In the data rows, zero lies at 4.5, halfway between 4 and 5.
Here are some points:
[5 4 6 6 4 3 5 7 4 2 3 5]
[5 4 4 7 4 3 4 6 4 4 4 5]
[6 6 6 5 5 4 4 5 3 4 3 4]
[4 3 5 3 3 7 5 4 6 4 4 4]
[7 4 7 4 4 4 4 5 5 4 4 4]
[8 9 5 8 7 2 2 6 1 4 4 5]
[8 8 8 5 8 3 4 4 2 6 6 4]
[5 4 3 8 4 5 2 6 3 3 3 5]
[4 2 5 2 2 8 5 5 7 4 3 5]
[0 4 0 4 6 5 6 2 5 6 8 5]
[7 8 5 4 9 1 6 2 2 8 8 3]
[5 4 8 1 1 7 6 5 7 4 4 4]
[7 8 4 8 7 3 3 4 2 4 5 4]
[4 4 2 6 6 5 3 4 3 4 5 5]
[2 4 4 1 5 5 6 2 6 5 7 5]
[8 7 9 5 6 3 5 5 3 4 4 3]
[7 5 7 6 4 5 4 5 4 3 4 5]
[8 7 7 9 7 1 0 6 1 4 3 6]
[5 7 1 8 7 3 2 5 2 3 4 5]
[6 5 6 3 6 5 5 3 5 7 6 4]
[7 5 7 2 2 5 6 4 5 6 4 5]
[6 5 7 5 4 4 5 6 4 3 3 3]
[3 2 3 5 2 6 4 4 5 4 5 6]
[6 3 6 7 2 4 3 7 4 2 2 5]
[5 5 5 3 4 5 4 5 5 5 5 5]
[1 5 1 4 8 4 4 2 4 8 9 6]
[5 5 4 6 7 3 3 5 3 5 5 5]
[2 7 0 7 8 3 3 3 2 4 6 5]
[3 5 3 2 6 5 5 3 5 7 8 5]
[5 3 6 5 2 6 4 5 5 3 3 4]
[5 5 5 8 4 5 2 7 3 3 4 6]
[5 4 5 3 3 5 5 4 5 4 4 4]
[5 6 6 4 7 4 4 3 4 5 5 3]
[4 5 3 4 7 4 5 3 4 7 6 5]
[5 2 5 5 1 5 5 6 6 2 3 5]
[4 4 5 3 5 5 6 4 5 5 5 4]
[4 4 5 5 5 5 4 4 6 4 4 4]
Then 10 other points, each followed by its number:
[7 6 7 3 5 3 6 3 4 5 6 3] 0
[0 2 0 5 5 7 4 4 4 4 4 6] 1
[3 6 2 4 6 6 5 4 4 6 6 5] 2
[1 1 3 3 3 6 6 3 7 4 5 5] 3
[6 4 8 3 3 5 5 6 6 3 2 4] 4
[5 2 7 3 1 7 5 6 7 4 3 4] 5
[5 6 6 4 7 4 6 2 5 6 6 3] 6
[4 4 4 3 5 5 5 3 6 5 5 3] 7
[4 6 4 7 5 4 3 5 3 3 4 5] 8
[6 6 6 6 4 4 4 6 3 3 2 4] 9
Which of these numbered points is nearest to each point below, ignoring the 3 directions in which the first points spread most? Its number follows each.
[0 2 1 2 4 5 6 4 7 5 5 5] > 4
[4 4 3 4 4 4 5 4 5 4 6 4] > 0
[7 8 7 2 8 2 7 1 4 7 9 3] > 0
[4 5 4 6 6 5 4 5 3 5 4 6] > 1
[4 4 3 5 4 5 4 5 5 3 4 4] > 7
[1 5 1 1 8 4 7 0 5 7 8 3] > 7
[5 6 4 4 5 5 4 5 4 5 5 4] > 2
[4 5 5 2 8 3 8 2 5 6 7 4] > 3
[5 6 5 5 6 4 4 4 5 4 5 4] > 7
[6 5 5 8 3 4 3 7 4 2 2 4] > 7
[7 6 7 5 6 4 4 3 3 5 5 3] > 6
[5 6 6 4 6 4 4 4 4 7 5 4] > 5
[2 2 3 3 4 6 5 5 6 4 3 5] > 4
[0 2 1 0 2 7 7 3 7 6 6 4] > 9
[6 5 6 6 5 4 3 6 4 5 5 5] > 5
[5 4 5 4 4 5 5 4 5 4 6 4] > 0
[3 2 4 3 2 8 5 6 6 4 3 5] > 2
[7 4 9 5 1 7 4 9 6 3 1 5] > 2
[4 2 1 7 0 6 2 8 3 2 2 6] > 2
[6 5 6 5 3 6 5 5 5 5 3 4] > 2
[4 4 7 2 5 4 7 3 7 6 5 4] > 3
[2 7 1 3 7 4 6 2 4 8 9 5] > 2
[2 2 4 3 2 5 6 4 7 5 4 5] > 3
[6 3 6 2 1 6 6 6 6 5 3 5] > 2
[5 3 4 5 3 6 4 6 5 4 4 5] > 5
[6 6 4 8 6 2 1 6 2 5 4 6] > 5
[6 3 6 7 2 6 3 8 5 4 2 6] > 5
[5 6 6 4 7 3 5 2 3 6 6 3] > 3
